In the rows, 128 means zero.
Families of rows that turns and mirrors carry onto each other, the same ones carrying the whole set onto itself: the rest of each named row's family, in list order:
4 families of 8 rows:
lak: [130 149 123 130 122 125 142 162]
Patus: [120 139  91  96 130 137 142 128]
nuzo: [128 151 101 135 146 142 131 105]
tad: [160 155 121 117 103 142 129  95]
Rekir: [154 163 129 107 102 145 134 103]
Kuva: [109 130 103 102 117 125 145 124]
rav: [155 155 123 113 109 139 130  88]
fofu: [114 139  96  99 124 136 148 128]
Meb: [126 137 117 124 120 131 132 164]
vado: [163 148 131 130 131 122 101 119]
vebo: [123 138 118 139 140 148 141 105]
paval: [124 145 129 103 126 168 124 125]
Lem: [148 141 145 136 126 128 105 109]
Mumi: [154 145 115 132 111  95 136 125]
rimed: [121 136 121 122 128 125 131 162]
pufol: [152 142 126 130 119  97 144 115]
Togat: [155 145 113 133 104 102 136 130]
kima: [137 148 115 138 143 153 139 105]
Dok: [114 144  90  96 125 128 131 121]
Pava: [159 149 139 133 125 122 103 117]
Sori: [142 149 108 134 147 151 134 106]
Fidob: [129 146 125 108 119 172 126 129]
Mas: [140 139 113  93 114 108 108 141]
Dit: [129 155 135 108 120 165 129 139]
vilef: [133 133 130 100 103 105 109 127]
duzun: [120 139 139  96 129 159 129 129]
Kapup: [148 149 131 104 116 139 138  88]
notif: [137 139 120  94 106 105 112 141]
rezur: [134 145 117  98 115 110  96 133]
Sogir: [155 157 117 128 104 106 148 125]
vis: [148 152 127 137 137 124  97 116]
lom: [125 133 133 122 132 116 135 156]

Which other rows belong to the same family as vilef? Kuva, vebo, Lem, pufol, duzun, Kapup, lom
Which other rows belong to the same family as Meb? Patus, tad, vado, Togat, Sori, Fidob, Mas

Families of rows that turns and mirrors carry onto each other, the same ones carrying the whole set onto itself: the rest of each named row's family, in list order:
4 families of 5 rows:
P: [142 124 136 148 160 110 141 113 110 104 124 110 125 156 162 122 154  98
 104 161 127 157 120 162 109]
Z: [131 124 137 147 149 135 152 108 115 144  89 105 121 165 145 152 103 108
 144 119 129 161 159 149 117]
S: [145 115 146 121 163 146 131 122 138 137  94  98 109 129 125 144 115 132
 151 116 153 124 135 149 134]
G: [129 139 143 125 156 131 142 128 122 146  80 102 123 160 140 140  94 117
 141 131 138 144 181 159 104]
V: [146 137 140 133 154 101 149 130 123 119 113 105 131 165 162 107 135 101
  98 169 132 158 134 174  86]
X: [152 116 134 133 168 112 133 122 108 102 127 116 122 139 153 118 165 114
 106 147 147 140 112 146 126]
T: [163 123 137 109 170 105 134 145 120 115 119 116 127 137 147 101 154 128
 103 148 165 129 122 149 115]
U: [160 135 141 109 161  98 144 150 130 126 111 109 132 153 153  95 135 120
  99 161 156 141 136 165  91]
H: [141 109 139 145 154 144 144 104 125 138  99 102 112 145 134 155 115 118
 150 111 138 149 131 143 135]
B: [144  93 141 150 139 117 159 118 124 144 109 129 121 121 127 141 157 121
 138 144 154 151 128 122 141]
N: [117  94 115 133 148 118 151 131 132 113 135  98 113 128 151 129 141 142
 116 140 145 143 137 106 144]
F: [116 133 151 145 138 110 150 131 123 141  88 118 130 142 138 134 131 104
 130 186 128 150 185 159  97]
C: [115 122 131 112 141 110 154 155 165 129 117  81 118 139 149 108 107 143
 111 170 139 139 161 145  99]
Q: [ 97 106 116 151 143 118 152 119 123 107 131  95 116 146 162 138 134 122
 113 157 119 158 154 123 128]
J: [151 103 154 123 143 119 150 141 154 151 101 116 118 107 116 124 144 135
 138 158 166 127 130 141 125]
R: [ 96 123 127 138 139 113 153 133 144 116 119  83 119 151 161 126 113 123
 111 176 115 156 170 146 100]
L: [122 111 139 165 136 111 159 111 105 138 101 129 128 142 140 147 149 101
 132 161 131 165 161 133 124]
K: [138 133 149 109 164 139 129 136 136 141  83  99 117 138 129 135 101 132
 146 128 151 122 166 158 115]
Y: [133 129 160 120 142 114 143 148 153 149  88 111 124 120 123 120 129 125
 132 184 150 128 166 165  98]
M: [128 103 124 108 147 114 152 153 158 127 126  90 114 125 143 111 124 155
 114 147 158 131 140 120 125]

Which other rows belong to the same family as G? Z, S, H, K
Which other rows belong to the same family as P? V, X, T, U
Which other rows belong to the same family as M? N, C, Q, R

Families of rows that turns and mirrors carry onto each other, the same ones carrying the whole set onto itself: the rest of each named row's family, in list order:
4 families of 8 rows:
ras: [131 159 125 151 126 153  96 162 152 124  98 131 128  92 144 119 108 111
 101]
Lofav: [123 125 133 126 117 114  82 123 138 135 117 132 116  89 129 105 136 131
 137]
Momek: [180 147 108 101 144 132 121 131 161 130 115 109 122 105 142 130  99 113
 122]
rala: [142 124 121 142 118 129 128 134 139 125 110 123 138 108 109 163  91 102
  93]
tutop: [125 125 130 131 124 106  83 112 124 127 120 141 112  95 136 119 136 131
 135]
Sizel: [140 155 116 127 100 107 127 136 128 148  94  96 112 130 146 118 116 129
 125]
goze: [143 117 120 146 114 136 136 133 135 131 107 123 144 106 127 155 115 110
  83]
Talaz: [119 129 120 120 126 128  89 118 119 131 116 141 104  94 151 130 143 132
 131]
Piv: [180 145 109 113 138 140 131 124 155 132 106 117 129 117 163 139 109 108
 123]
fonu: [129 111 149 102 144 141 129 121 155 110 126 105 127 110 135 135  99 130
 124]
Sus: [152 133 136 116 139 105 116 139 133 108 133 126  69 117 155 126 114 107
 105]
vasop: [139 119 135 142 123 123 134 128 130 131 115 113 144 115 104 157  92 103
 107]
lel: [115 121 127 118 116 127  84 111 129 123 115 144 115 115 139 115 135 119
 140]
Vari: [172 151 112 104 152 133 127 136 159 118 117 111 113 103 146 117  97 104
 126]
ginis: [153 159 120 137 100 100 114 143 127 139 111  97 107 124 137 111 108 139
 118]
Nura: [131 146 150 146 117 124 102 143 125 119 151 132 140 105 148 140  97  81
 108]
katin: [132 151 131 162 113 147  88 140 157 115  97 123 121 100 135 106 111 109
 107]
Lepe: [126 144 147 132 117 135  90 134 113 144 145 121 134 112 156 148 117  83
 119]
Gulap: [125 119 166 108 141 147 129 124 138 121 127  87 125 105 143 131 123 108
 121]
Pipo: [153 143 131 113 127  99 118 146 132 121 132 129  70 127 154 131 104 102
 116]
pim: [128 150 122 151 107 148 101 148 154 127  94 117 120  99 149 104 125  96
  96]
fole: [186 153 129 115 147 131 122 142 157 139  99 114 116 111 147 131 109 108
 128]
kagas: [148 122 131 138 127 136 127 148 137 143 106 119 139 115 118 166  99 124
  93]
mufi: [139 163 127 138 109 100 126 152 121 141  92 106 116 109 130 118 115 137
 125]
fetum: [147 135 131 119 123 112 125 134 115  99 136 137  83 132 163 124 119 111
 111]
vupov: [118 113 155  99 144 135 124 127 144 113 133  91 125 111 134 132 101 119
 114]
Kog: [139 147 112 136 105  99 114 145 117 139 116 109 104 122 130 113 109 149
 114]
Nirod: [121 149 148 135 124 125  89 133 124 124 146 127 142 107 152 140  98  79
 121]
febe: [141 139 138 118 135 116 137 138 117 107 124 123  72 110 161 136 124 105
 108]
podep: [133 109 150  95 137 139 131 125 138 104 137 100 130 108 140 115 123 116
 114]
zan: [141 146 130 160 123 153  77 140 156 124 111 132 124 105 140 108 110 101
 111]
nav: [124 135 143 119 113 124 100 138 118 127 148 124 136 118 141 134 111  66
 114]

Which other rows belong to the same family as Sus? Momek, rala, tutop, ginis, katin, vupov, Nirod
Which other rows belong to the same family as fole? ras, lel, kagas, mufi, fetum, podep, nav

Families of rows that turns and mirrors carry onto each other, the same ones carrying the whole set onto itself: the rest of each named row's family, in list order:
10 families of 3 rows:
Kub: [141 142 135 111 116 136  98 132 112 105 142]
Befen: [ 89 126 129 149 140 142 110 148 108 156 126]
Tena: [135 159 143 113 129 133 108 148 145 110 136]
tapuf: [115 152 134 132 143 126 141 104 117 128 115]
Mefum: [112 132 141 120 106 153  91 149 140 121 131]
mep: [128 127 145 101 124 141  82 150 144 119 125]
ven: [126 120 139 144 150 131  95 151  99 161 121]
revab: [108 128 133 126 133 172 111 154 106 153 117]
Mugi: [118 124 154 113 155 108 120 109 113 126 111]
Seka: [125 128 127 137 145 143  85 144 123 172 132]
poped: [ 87 131 145 115 135 124 128 111 129 116 119]
lud: [141 128 129 121 131 149  87 148 147 125 144]
rilib: [100 124 145 105 160 111 121 115 124 125 113]
Dil: [105 129 152 116 155 118 130 106 123 135 106]
vinif: [135 134 143 100 126 136  87 120 153 129 130]
kapab: [109 155 139 126 163 112 138 128 123 125 127]
bim: [141 155 136 122 110 149 109 129 138 116 124]
zuki: [145 126 154 109 120 135  84 142 132 120 123]
Zogak: [107 130 137 117 163 115 118 101 125 150 120]
Toru: [129 136 122 141 137 137 101 146  85 141 143]
gad: [116 133 147  97 117 167 113 135 129 119 115]
fumut: [115 122 120 147 168 133 111 139 116 156 137]
Bamo: [124 154 128 146 149 137 109 167 117 149 137]
furu: [117 139 133 120 146 116 126 110  92 117 134]
tob: [117 128 136 111 158 119 124 106 141 113 132]
Sofit: [ 94 129 142 110 147 149 138 119 108 135 108]
nuni: [127 150 122 155 133 150 113 144 108 156 125]
Dob: [136 132 154 107 116 147  91 137 147 123 118]
fad: [118 125 137 146 145 146  99 153 112 170 118]
kef: [108 120 129 137 156 135  95 159 109 162 123]

Which other rows belong to the same family as lud? fumut, tob
Which other rows belong to the same family as mep? rilib, kef
Which other rows belong to the same family as Kub? Toru, furu
Which other rows belong to the same family as Sofit? revab, gad
Which other rows belong to the same family as bim? tapuf, nuni
Which other rows belong to the same family as Mugi? ven, zuki

Families of rows that turns and mirrors carry onto each other, the same ones carrying the whole set onto itself: the rest of each named row's family, in list order:
5 families of 3 rows:
paku: [127 125 162 126 159 138 141 128 128 178 143 110]
Gur: [117 115 148 133 129 130 130 117 135 136 132 133]
zime: [149 120 189 107 133 103 159 151 129 185 146 146]
guzi: [133  96 165 122 149 119 171 141 116 187 141 140]
Lezo: [157 127 152 156 139 101 107 161 142 179 141 154]
sov: [131 123 159 143 131 101 131 133 165 170 148 118]
zopu: [131 138 171 117 115 143 140 127 137 148 142 168]
vapo: [145 104 172 137 168 126 144 168 107 173 140 141]
nel: [127 107 159 131 176 131 158 159 115 173 128 148]
rako: [139 137 158 108 147 154 124 139 137 165 127 172]
tem: [120 133 171 137 105 123 139 148 123 143 125 164]
nifu: [131  93 135 136 125 103 132 149 145 180 116 165]
tero: [142 121 131 143 139 112 123 137 162 194 137 159]
Muk: [154 148 149 142 148  95 121 147 148 186 143 155]
Ruven: [134 126 176 141 119 137 122 157 118 138 133 164]

Which other rows belong to the same family as Muk? nel, tem
Which other rows belong to the same family as Ruven? Lezo, vapo
Which other rows belong to the same family as guzi? zopu, tero

Families of rows that turns and mirrors carry onto each other, the same ones carrying the whole set onto itself: the rest of each named row's family, in list order:
4 families of 8 rows:
Gumov: [148 160 182 113 141  88 130 126  90  97 107 164 120 158 121 159 140 151
 113 114 119 128 117]
Mub: [182 137 133  85 168 105 112 173 143  86 132 136 111 137 113 138 147 144
 120 124 132 143 133]
Vare: [149 131 122 101 159 135  94 145 152 126 131 149 128 131 121 133 155 122
 113 106  98 145 100]
zafu: [127 137 169 130 153 118 129  88 107 123 123 173 128 126 111 152 129 146
 123 105  98 129 102]
bem: [182 148 141  85 162 116 104 174 137  87 128 155 116 146 105 139 154 139
 112 115 131 142 138]
patif: [155 142 179 118 142  88 129 125  92  84 112 163 114 152 121 166 133 149
 114 118 137 132 108]
zimo: [148 135 172 110 154  85 155 120  97  81 126 156 109 132 100 155 118 167
 123 123 127 130 124]
lifed: [127 132 163 128 149 105 131  84 119 131 119 158 127 125 107 153 133 151
 134 115  94 126 110]
noka: [179 143 141  74 163 117 110 172 130  80 136 147 112 141 112 138 149 133
 113 115 131 148 129]
Mimuk: [155 132 125 101 182 136 113 137 164 121 146 148 128 109 106 126 138 147
 128 113  96 143 121]
lok: [181 139 147  87 174 119 109 174 139  79 139 142 114 135 107 148 140 142
 115 121 133 143 134]
lini: [154 139 177 101 158  79 151 120  91  99 124 157 120 130 100 157 116 161
 126 126 124 124 123]
kop: [128 135 157 132 150 105 133  88 117 126 119 170 127 127 120 143 131 154
 128 110 100 132  94]
nesu: [162 150 173 104 147  92 155 118  97  87 122 161 115 135  92 151 126 167
 127 122 119 119 135]
meke: [130 129 159 127 154 102 142  84 111 124 124 154 126 118 116 150 129 140
 129 110  91 130 108]
Rapo: [162 133 163 126 144 129 127  84 111 111 123 179 128 121  95 155 131 145
 133 111 112 117 106]
daga: [169 130 151 129 140 119 130  84 121 112 118 178 127 122 103 147 133 152
 138 116 118 118  98]
zise: [158 124 115  93 166 137 116 139 157 118 143 146 124 112  98 126 144 137
 123 113  96 139 116]
kope: [140 144 153  90 184 105 112 178 134  92 139 134 114 140 124 145 138 145
 104 115 115 157 131]
nov: [155 135 125 112 163 145  91 140 159 110 130 151 119 133 124 133 160 129
 117 104 105 148 112]
kup: [143 145 144  74 176 105 123 173 128  90 141 138 111 139 119 131 142 142
 107 110 113 160 131]
fam: [164 117 118  98 175 130 116 132 158 113 145 144 123 107  98 130 143 128
 128 111 102 144 129]
Dofi: [149 129 120 105 173 141 114 135 163 107 143 145 114 115 107 124 148 144
 123 108  96 148 126]
Zoku: [149 127 127 108 169 127  91 140 150 124 130 147 128 130 128 139 157 112
 114 103 103 153 111]
Zep: [138 150 144  84 178 101 121 175 135  99 136 143 113 141 111 130 144 151
 106 111 108 155 143]
Lupo: [161 138 132 110 170 139  86 143 158 124 131 155 132 129 127 136 153 129
 119 108 106 144 104]
Mumod: [147 142 138  88 177  94 114 176 139  98 131 130 111 142 129 135 145 145
 110 118 117 155 129]
Gon: [164 130 160 128 136 118 119  83 121 120 113 167 129 128 100 160 139 143
 140 118 112 115 108]
Fasef: [174 127 156 128 138 118 125  84 113 112 116 165 129 123 109 159 139 128
 136 114 114 117 104]
rolon: [161 145 183 109 147  82 128 125  87 101 112 164 125 148 117 166 129 145
 119 122 133 125 109]
neton: [157 143 182 101 153  88 147 112  98  85 124 156 112 135  98 157 126 162
 134 123 127 129 138]
mosub: [148 151 189 110 146  86 126 118  92  92 111 159 116 155 122 165 138 148
 124 116 129 135 122]

Which other rows belong to the same family as kope? patif, zimo, Mimuk, lok, kop, daga, Lupo
Which other rows belong to the same family as zise? Vare, lifed, noka, kup, Gon, neton, mosub
Which other rows belong to the same family as bem? Gumov, nesu, meke, fam, Zoku, Zep, Fasef
Which other rows belong to the same family as nov? Mub, zafu, lini, Rapo, Dofi, Mumod, rolon

